Each named move below is a turn or a mirror, shown by a few rows before and after it. Which moves, in which order, take the first row of each later pair to the second? The first pair is answered.
move q_721:
[ 19  21  38  25 -11  12 -35 -30] |-> [ -5 -48  43  -9   8  -1 -20 -15]
[-13 -30  11 -17 -25  14  49 -35] |-> [  6  21   5   3 -35  21  36 -44]
[-24  -9 -10   8  17 -15 -17  27] |-> [-13  20 -12  22  10  -9 -21  21]
move q_760:
[ 28  69  21  12  11   7 -27 -10] |-> [ 19  67   1   8  29  -1 -36  10]
[ -9   5 -16  -9  -6 -26   8  16] |-> [  4   7  10  -4 -27 -12  16 -12]
[ 20  12 -34  10   0 -12  37  29] |-> [ 32  13 -12  17 -20   1  47   3]
move q_66:
[ 11  16 -30   6 -11 -12  30  27] |-> [ 13 -12   0  -2 -25  -1  49   5]
[ 14  70  -4  28  -7  11 -32 -10] |-> [ 26  70 -12  29 -23  11   6  -5]
[-15 -34  55   1  27  14 -57 -41] |-> [-19  16   2  17  52  -4 -83   1]
Then:
Each pair is two moves apart.
[ 37  14  -1  -1 -22  16  18  12] |-> [ 23  -6  32  -3 -17  26  -9  -9] | q_66, q_66
[ 16  14  -6  -2 -12  -8  35  11] |-> [  2 -24  21 -13  -9  -2  29  -5] | q_721, q_66
[-18 -31  20  -7   4  18 -11 -19] |-> [-21  12 -22   7  24  -3 -30  21] | q_66, q_66
[  4   9   5  22   1  12  -3 -38] |-> [ -7  13 -18  20  23  -3 -21 -11] | q_66, q_760
[ 36 -52  22   1 -27  13  25 -37] |-> [  5 -18   2  11  25  12 -75 -20] | q_66, q_66
[ -8 -56   6  -6 -20  14  39 -26] |-> [-38 -60  -1  -6  19   4 -20 -11] | q_66, q_760
[-27 -43  11 -19  24  -8  -4   1] |-> [14 52 -6 24 -7  3 -3 -7] | q_721, q_66
[ 13  10  34   5 -24  13 -29 -57] |-> [ 12  58 -12  19  -3  -5 -48 -18] | q_66, q_66
[ -5 -31   0  -8   0  -6  24  12] |-> [ 13  31   5  21 -11   9  -7  -9] | q_66, q_721
[ -1 -42  -5 -20 -15 -10   4  16] |-> [ -6 -42  12 -16 -14  -3 -25   0] | q_760, q_66
[-11   9  -1  11   8   2 -24   9] |-> [  5  15 -11  12  -5  -3  20  16] | q_66, q_66
[-25 -40  37 -18   6   7 -41 -22] |-> [-17  25 -37   0  22 -24 -39  41] | q_66, q_66
[ -5 -22  19  -9  14 -13 -22  -5] |-> [  1  15  -3   6  17 -17 -33   5] | q_66, q_721
[  3 -28  -3 -13   4  -1  19  13] |-> [19 24  1 13 -6 12 -7 -6] | q_66, q_721
[-22  37 -46   0  42  -7 -10  48] |-> [ -5  10 -44 -13  20 -11  52  49] | q_721, q_66
[ -2  12 -36 -18  29 -23  -7  32] |-> [ 34   6   5 -16 -22  -2  46 -13] | q_66, q_760
[ -9   9 -19  11  13  -7 -55  19] |-> [ -5 -15 -40  -3   7 -23  -6  42] | q_66, q_721
[ -2  -6 -16  -8   0 -17  40  15] |-> [ 15  30   3  13 -19   2  29 -16] | q_66, q_721
[-13 -25  13 -21  16   0 -19   2] |-> [ -5   2 -18 -12  19 -11  -8  31] | q_66, q_66
[ 22  30   0  12  -1 -29 -25   9] |-> [ -1 -35  16 -16   9 -35  -6   9] | q_760, q_721
[-22 -37   2 -33   5 -12 -31 -20] |-> [  5  51 -21   4 -19  -5 -30 -18] | q_721, q_66
[  6 -41  12   9 -27  10  53  -5] |-> [-28 -36  25  16  16  16 -43 -10] | q_66, q_66
[  0 -38  15  24  -3   6 -12 -21] |-> [  4   7 -13  40   6   1 -32  -2] | q_760, q_721
[ 22  26   9  22  -8  23 -34 -15] |-> [ 27  33 -32  15   3   3  -7  27] | q_760, q_66
[ 12  33 -24   4 -25  18  41  10] |-> [-15 -40  10 -27 -11  14  34   0] | q_721, q_66
[ 17 -28  14 -19 -30  12  26 -13] |-> [ 15  -4  25  -8 -31  23 -12 -30] | q_721, q_66
[ 19 -16  -4  -8 -18   3  34  -9] |-> [ -4 -26  15  -7   4  11 -32 -19] | q_66, q_66
[  4  49  -5  19 -25  19 -52 -17] |-> [ 24  52 -21  16 -46  11   2  -7] | q_66, q_66
[-20 -38  26 -33  13   6 -20 -16] |-> [-18  17 -30 -19  32 -16 -29  31] | q_66, q_66
[ 12  -1  -7  -3 -20  -9  30  14] |-> [ -6 -28  24 -12 -11   5  -6 -11] | q_66, q_66
[-8 -8  3  2 -2  1 22  8] |-> [-1 16  8 13 -7  9  9 -3] | q_66, q_721
[ 9 28 -5 10 -6 -5 14  6] |-> [  6   7  23   1 -13   5  15 -18] | q_66, q_66
[ 10  27  -9   0  -4   4 -14   4] |-> [ 19  17   2  -5 -23   8  18  -6] | q_66, q_66
[  1  20  -8   3   5  15 -41   1] |-> [ -7  -5 -24 -16  21  -1 -25  28] | q_721, q_66
[-40 -28 -14  -6  49 -12 -48  37] |-> [ 13  55 -49  31   6 -11   4  44] | q_721, q_66
[  3  29  19   0 -19  10  48 -29] |-> [-26 -17  41 -19   5   9  16 -36] | q_721, q_66
[  4  19   5   9  -1  15 -15 -18] |-> [ 6 28 -5 10 -4  7 -3 -9] | q_66, q_66
[ 37  19  12   7 -23   2  30 -23] |-> [  2 -41  33 -20   5   3  -1 -26] | q_721, q_66
[  5 -27   6 -18  -3 -12 -15 -33] |-> [  5   5  -5  -5   3 -12 -38 -26] | q_66, q_721
[-27  11   4  15  28  11 -96 -11] |-> [-21  25 -48  12  38 -16 -63  42] | q_721, q_66
[ -8 -25  11  -8  16  -8  24   4] |-> [ 7 34 11 23  3  2 -6 -9] | q_66, q_721
[-28 -52  -3 -34  52 -11 -43 -11] |-> [ -1  47 -45   6  44 -12 -54  10] | q_66, q_721
[-14  15   4  12  16 -10 -40 -11] |-> [-18  10 -21   6  25 -22 -23  15] | q_721, q_66
[ 21  17  19  14 -19  17  23 -29] |-> [ -3 -30  31  -7  -3  12   7 -31] | q_66, q_721
[  5 -28   2 -13   9   8  24  -4] |-> [ 10  20 -25   3  17   4   3  15] | q_721, q_760
[-15  -2  -7  19   6  14 -28 -23] |-> [-25 -22 -24   5  18   1 -13  -1] | q_66, q_721
[  6  32 -19  30  29 -22 -25  24] |-> [ 33   2   0  19 -11 -15  56   2] | q_66, q_66
[ 32  22   6  14 -32   9  24 -20] |-> [ 12   9  31  13 -16  21 -26 -38] | q_66, q_66
[-10  -3   4 -12 -10  -4  20  14] |-> [-21 -14  17 -14  -1   1  -3   4] | q_66, q_66
[ 23  -6  -2 -10 -10   5  33 -13] |-> [  2 -15  17 -10  13  14 -21 -26] | q_66, q_66
[-23 -29 -16 -16  34  -4 -23  23] |-> [ -4 -26 -35 -12  16 -13  24  32] | q_66, q_66
[  1  29 -51  13  21  -9 -24  26] |-> [  9 -11 -51  -5   4 -17  39  30] | q_66, q_721
[ -8  -1 -33  -4  19 -14  -4  21] |-> [  4 -24 -12 -13  -3  -7  35   1] | q_66, q_66
[ 27  53 -26  25 -25   7  26   4] |-> [ 23  -1  34  10 -38  29  20 -45] | q_66, q_66
[ -3 -19 -39   4   8  -6  21 -10] |-> [ -8 -33 -17  -2  10   3   9 -25] | q_66, q_66
[ -7   2   8  10  -6  19 -36  -9] |-> [  7  27 -22  16 -13   9  -6  17] | q_66, q_66
[ -5 -17  41   6  10   0 -30 -18] |-> [  2  30 -11  18  19 -20 -26  27] | q_66, q_66
[-19 -23  18 -13 -36  13  30  15] |-> [-11  25  25  11 -39  28 -12  -4] | q_66, q_721
[-43 -29 -15 -17  26 -21 -24  25] |-> [-12  49 -41  13   6 -18 -16  28] | q_66, q_721
[ -8  44 -31  -3 -22  -4   1   2] |-> [  3  31 -11  -6 -42   6  20 -17] | q_760, q_66
[-11 -37   3 -15  19   1  -1  20] |-> [ 22  38  -3  22 -10  14   7   8] | q_721, q_66
[ -7   8 -39  -4  25 -20  -9  35] |-> [ 14  21 -39   4  -4 -16  28  29] | q_66, q_721
[ 23  11  -7 -32 -28   1  23  -5] |-> [  4  -4  20 -35 -12   9 -18 -27] | q_66, q_66
[  2 -40 -10 -19  -4  -4  61  23] |-> [ 28  54  10  26 -28  25  11 -20] | q_66, q_721
[ 29  26   5   2 -28  10  28  -6] |-> [ -4 -40  27 -22  -1   6   5  -9] | q_721, q_66
[-30 -28 -15  -2   9 -37   9  40] |-> [  6  47 -15  35 -19 -21   8  23] | q_66, q_721
[-31   3   0  14  36   6 -60   1] |-> [-29  -6 -34   5  46 -14 -20  41] | q_66, q_721
[-26 -20 -22 -18  24 -18 -18  37] |-> [  7  39 -36  11  -2 -10  -5  35] | q_66, q_721
[ -9  16   1   8   6   7 -26  -4] |-> [-16   1 -13  -3  15  -3 -18  17] | q_721, q_66
[ -9 -14  39   0  -5  19 -30 -36] |-> [ -8  41 -24  13  15   1 -36  13] | q_66, q_66
[ 18   5 -21  -2 -19   0  -9 -28] |-> [  6 -11 -36 -12  -1 -16 -12  -8] | q_760, q_721
[-19 -43  14 -24  24 -11  19   5] |-> [-29 -23  -1 -17  43 -19 -11  20] | q_66, q_66
[ 14  13  21   3 -15  12   3 -30] |-> [  2  28   6   9   2   8 -24 -17] | q_66, q_66
[ -7  42  -6  19 -18  24 -17  -8] |-> [-32 -42  -3 -20  -5   7  22   9] | q_66, q_721
[ 18   7 -12   3 -16  -1  33   9] |-> [  1 -19  28  -2 -10  13   3 -21] | q_66, q_66
[ 27  44 -18  30 -10   9  -1 -15] |-> [ 29  17   8  22 -25  16  16 -38] | q_66, q_66
[ 21 -28  -7 -46 -40   3  41 -20] |-> [ 24  -1  19 -30 -46  22   6 -52] | q_721, q_66
[-19 -48   4 -36  12 -28   8   2] |-> [-28 -28 -13 -29  26 -34 -16  19] | q_66, q_66
[ 0 18 -2 16  8 -1 20 11] |-> [  2  -3  19  10   0   2  20 -12] | q_66, q_66
[-25   6 -14  -8  20 -35 -18  32] |-> [ -5 -10  -5 -19  -8 -34  41  23] | q_66, q_66
[ -9 -32  25 -10   3 -18 -11   7] |-> [-11  -5  -5  -3  15 -26 -20  26] | q_66, q_66
[-14 -35  25  -9  -5  10   7 -12] |-> [-27  -1  -8   3  20   1 -32  14] | q_66, q_66
[ 11  48  19  27 -22  14  -3 -20] |-> [-35 -37  22 -16  24  -4 -22   4] | q_721, q_66
[ 18  -6   8   6 -11 -16  43 -10] |-> [ -5 -19  36   7  11  -4 -19 -27] | q_66, q_66
[ 11  21  43   9 -25  14   3 -26] |-> [-21 -19  41  -8  11   6 -34 -12] | q_721, q_66
[-14  17 -56  -1  31 -20  38  47] |-> [ 19  40 -34  15  -7   0  68  16] | q_66, q_721
[-10 -29 -30 -10  18 -33  29  14] |-> [ -6 -35  31  -3  -1  -3   0 -47] | q_760, q_66
[-15 -53  21 -29  36 -14   7 -17] |-> [  3  55   0  17  32  -3 -41 -19] | q_66, q_721
[-10 -27   0 -21   2  29  48  -1] |-> [-35 -22   8 -18  35  38 -17  -5] | q_66, q_66
[  5 -53   1 -12  10  20  12   3] |-> [-10 -31 -15  -5  31  19 -28  17] | q_66, q_66
[  6 -26  36 -22  -5   8 -22 -20] |-> [ 14  25  16   1  -3   9 -47 -14] | q_721, q_66
[-26 -39  -5 -17  57 -10 -44  13] |-> [ 25  60 -42  25  17  -7 -10  17] | q_721, q_66
[-17 -17 -21   4  42 -18 -43   9] |-> [  1  14 -51  12  24 -27 -13  30] | q_66, q_721
[  0 -46   8 -24  12   8  27 -10] |-> [-17 -26  -6 -14  40   0 -30   5] | q_66, q_66
[-14  19  21 -12   7  39 -35   9] |-> [  1  43 -13 -10  -5  25   5  38] | q_66, q_66
[-21 -33  26 -11   2   5 -16 -10] |-> [-21   9 -18   3  16 -11 -26  28] | q_66, q_66
[ 16  23  12   1  -4   3 -16  20] |-> [ 16 -14  28 -11  -7   5  -2   9] | q_721, q_760
[ 40  10   9  11  -3   7   0 -19] |-> [ 14 -34  -1 -11  18 -13   2   8] | q_721, q_760
[  1 -26  16  -5 -19  11  12 -20] |-> [-15  -4  -1   5   7   7 -40  -4] | q_66, q_66
[-12 -18   1  -7  23   3 -25  -4] |-> [ -1   5 -28  -1  15  -9   2  19] | q_66, q_66
[ 27 104 -49  23 -24 -12  21  23] |-> [-36 -81  -9 -61  12 -30  51  28] | q_721, q_66
[-11  44 -50  13  17   0 -26   3] |-> [ 18  40 -37  14 -23  10  39 -15] | q_66, q_760
[-17 -41  16  -8  -8 -10  39   4] |-> [  8  27  27  25 -29   9  22 -24] | q_721, q_66
[  8  32  14  14  -4   7 -15  -7] |-> [13 34 -6 11  0 -2  2 16] | q_760, q_66
